One turn moves every row onto another: examples first, then more rows asked
j275: [-18.2 -19.8  -1.8  23.1  -4.9   2.9   7.0 -18.6 -13.6  16.0 -19.1  -4.2
 -10.6   9.3  17.3  17.7  -8.1   9.4 -33.9 -12.0  -1.3   9.0   1.7   7.6
 -13.5  34.8  17.4  21.4   4.0 -20.1   8.9 -18.9 -35.5 -11.9  21.2 -14.1
 -27.2 -13.1]
j308: [ 11.0 -28.3 -14.3  15.9   7.3 -15.5  -1.8   3.3  -1.4   5.6 -21.4   4.9
   2.3 -10.2  30.0  21.9  -0.1  -1.7 -26.9  15.8   9.2   2.3   9.3  12.7
   0.2  17.4  25.2  40.4   6.1   5.4  10.2  -4.2  -4.4 -15.3  18.8  17.1
  14.6  -5.1]
j908: [  6.4 -28.6 -15.6  17.3   2.6 -19.6  -1.7   9.7   2.8   1.5 -26.3   8.8
   5.8 -11.6  24.9  26.8  -1.1  -7.8 -14.6  11.1  11.3   3.3  21.2  14.8
  -6.2  23.0  25.0  38.7   9.9  11.1  10.0  -3.8  -5.3  -8.3  13.0  14.2
   7.1  -7.4]
j259: [  3.2 -23.5 -21.1  13.2   2.5 -19.8   6.1  15.2   1.5   6.9 -19.1   3.1
   9.3  -7.0  29.5  24.3  -8.5  -7.3 -24.9  12.0   7.8  -0.5  14.6   8.6
  -2.4  25.2  24.2  38.7  13.1  12.8  11.0  -2.5  -5.9 -12.8  16.2  18.1
  10.3  -4.6]
j480: [-24.9 -13.5  22.6   9.7   9.6 -17.3  11.6 -24.5  -0.2  14.8  -1.0  28.6
  13.1  -3.8  -3.2  42.0   0.1  -0.4 -21.0 -17.1 -12.0  35.2 -19.6  -1.4
  11.3  12.3  19.1  -4.3 -21.8  27.6  -0.7  16.7 -34.1  -9.8  32.6   5.3
  -7.3   7.3]
j369: [-23.9 -11.0  22.1   8.0  -7.6 -15.9  11.7 -13.2   1.5  12.8  -4.6  32.6
  12.3  -0.2  -4.4  41.7  -4.6  -4.2 -18.5  -5.9 -14.5  33.8 -22.7   5.4
  12.4   7.7  23.7  -3.0 -25.6  19.1  -3.3  13.5 -33.4 -12.5  36.3   1.8
  -7.2  10.3]
j917: [-20.3 -14.3  19.4  14.8  -4.7  -9.9  12.1 -21.2  -7.8   6.5   0.6  29.0
  13.8   1.0  -4.3  39.4  -0.7  -5.9 -15.3  -9.3 -15.3  31.0 -18.3   8.5
   8.9  11.9  18.1  -3.6 -28.2  25.4  -7.1  17.3 -35.7  -9.8  30.5   4.8
 -11.6  13.6]
j345: [ -6.4 -20.1 -20.4  33.2  -7.7  15.9  16.8 -16.4   2.4  25.5  -7.5 -10.4
  -6.4   8.3  15.0   5.9   5.6  14.9 -12.3  -0.7  -0.8  36.5  10.0 -17.0
  -3.7  25.1   0.0   2.5  15.8  24.8   7.6  13.2 -29.5  -3.8  14.6 -25.2
 -18.7  -3.1]
j680: [-16.5 -13.5  15.9   5.4 -12.3 -14.2  11.9 -14.2   3.3   9.5  -3.8  34.4
  17.1  -5.7  -4.8  35.9  -5.2  -4.8 -28.9 -12.2 -17.8  32.2 -16.6  -0.6
  12.4  12.1  19.1  -0.2 -24.6  20.8  -9.4  20.9 -40.0 -14.0  34.1   2.6
 -16.6  13.0]
j165: [  9.6  -4.3  -6.6   0.5   4.6  16.2   8.4 -18.2  18.2   6.2 -20.1   8.2
  17.7 -18.6  21.9  17.9   7.1  -8.9  -2.0   1.7  -9.8  30.3   3.7 -31.4
   1.6  47.9  16.3 -39.5  13.4  -0.6  16.7 -12.5  -8.9   5.9  22.3  -2.4
 -13.4   2.5]
j223: [ -4.0 -19.9  -3.5  17.8  11.9 -13.5  37.0  -9.3 -18.1  30.5 -17.9   3.2
 -11.2   0.3  29.4  20.4 -18.4  -1.8 -20.9  -7.9 -11.4  10.0 -13.9 -14.7
  -4.5  18.0  29.1 -13.2  -2.1  12.0   1.5   8.9 -50.6  -8.6  14.6 -28.6
  -2.0  -6.7]
j678: [ 12.6  -9.1  -4.6  -0.2  -0.3  17.3   5.6 -19.4  14.7  16.0 -19.4  10.7
  15.2 -16.5  15.4  24.3   5.1  -6.2  -4.3   2.3  -3.5  30.1   9.8 -31.6
  -3.5  40.8  15.2 -42.0  17.2  -8.5  13.5 -20.4 -13.7   7.9  23.8  -5.0
 -10.2  -5.4]
j95: [  9.1  -3.0  -6.2   7.2   6.5  12.0   2.5 -21.2  19.4  10.0 -19.4  10.0
  10.8 -20.0  19.7  22.7   4.6  -2.1  -7.4  11.1   0.8  28.3  10.6 -38.6
 -11.5  44.3  11.7 -38.1  14.5  -9.2   9.6  -8.5 -10.7   3.9  23.0  -1.3
 -16.4   3.4]
j961: [  4.6 -25.4 -14.1  10.4   5.4 -12.5   2.3  16.9   1.0  10.7 -28.3   8.9
  13.9 -10.1  27.6  28.6   3.2  -3.3 -19.1   5.2   8.2  -4.1  23.6  13.3
  -3.4  16.2  19.7  38.3  11.2  11.5  17.0   1.7 -12.1 -11.2  19.6  13.5
   8.7  -7.7]
j36: [ 15.8  -6.8 -11.3   5.5   6.9  18.2   2.0 -14.1  13.8   9.0 -19.0   7.6
  14.0 -16.6  10.0  15.6   8.9  -6.3  -2.7  -0.1 -10.0  23.2   5.4 -23.9
   5.0  43.1  19.6 -46.2  15.9 -11.4  13.8  -9.0 -13.3   1.7  19.6   0.3
 -15.2  -1.1]

j259 moves to j917
j223 moves to j345
j908 moves to j369
Now these:
j961 moves to j680
j480 moves to j95

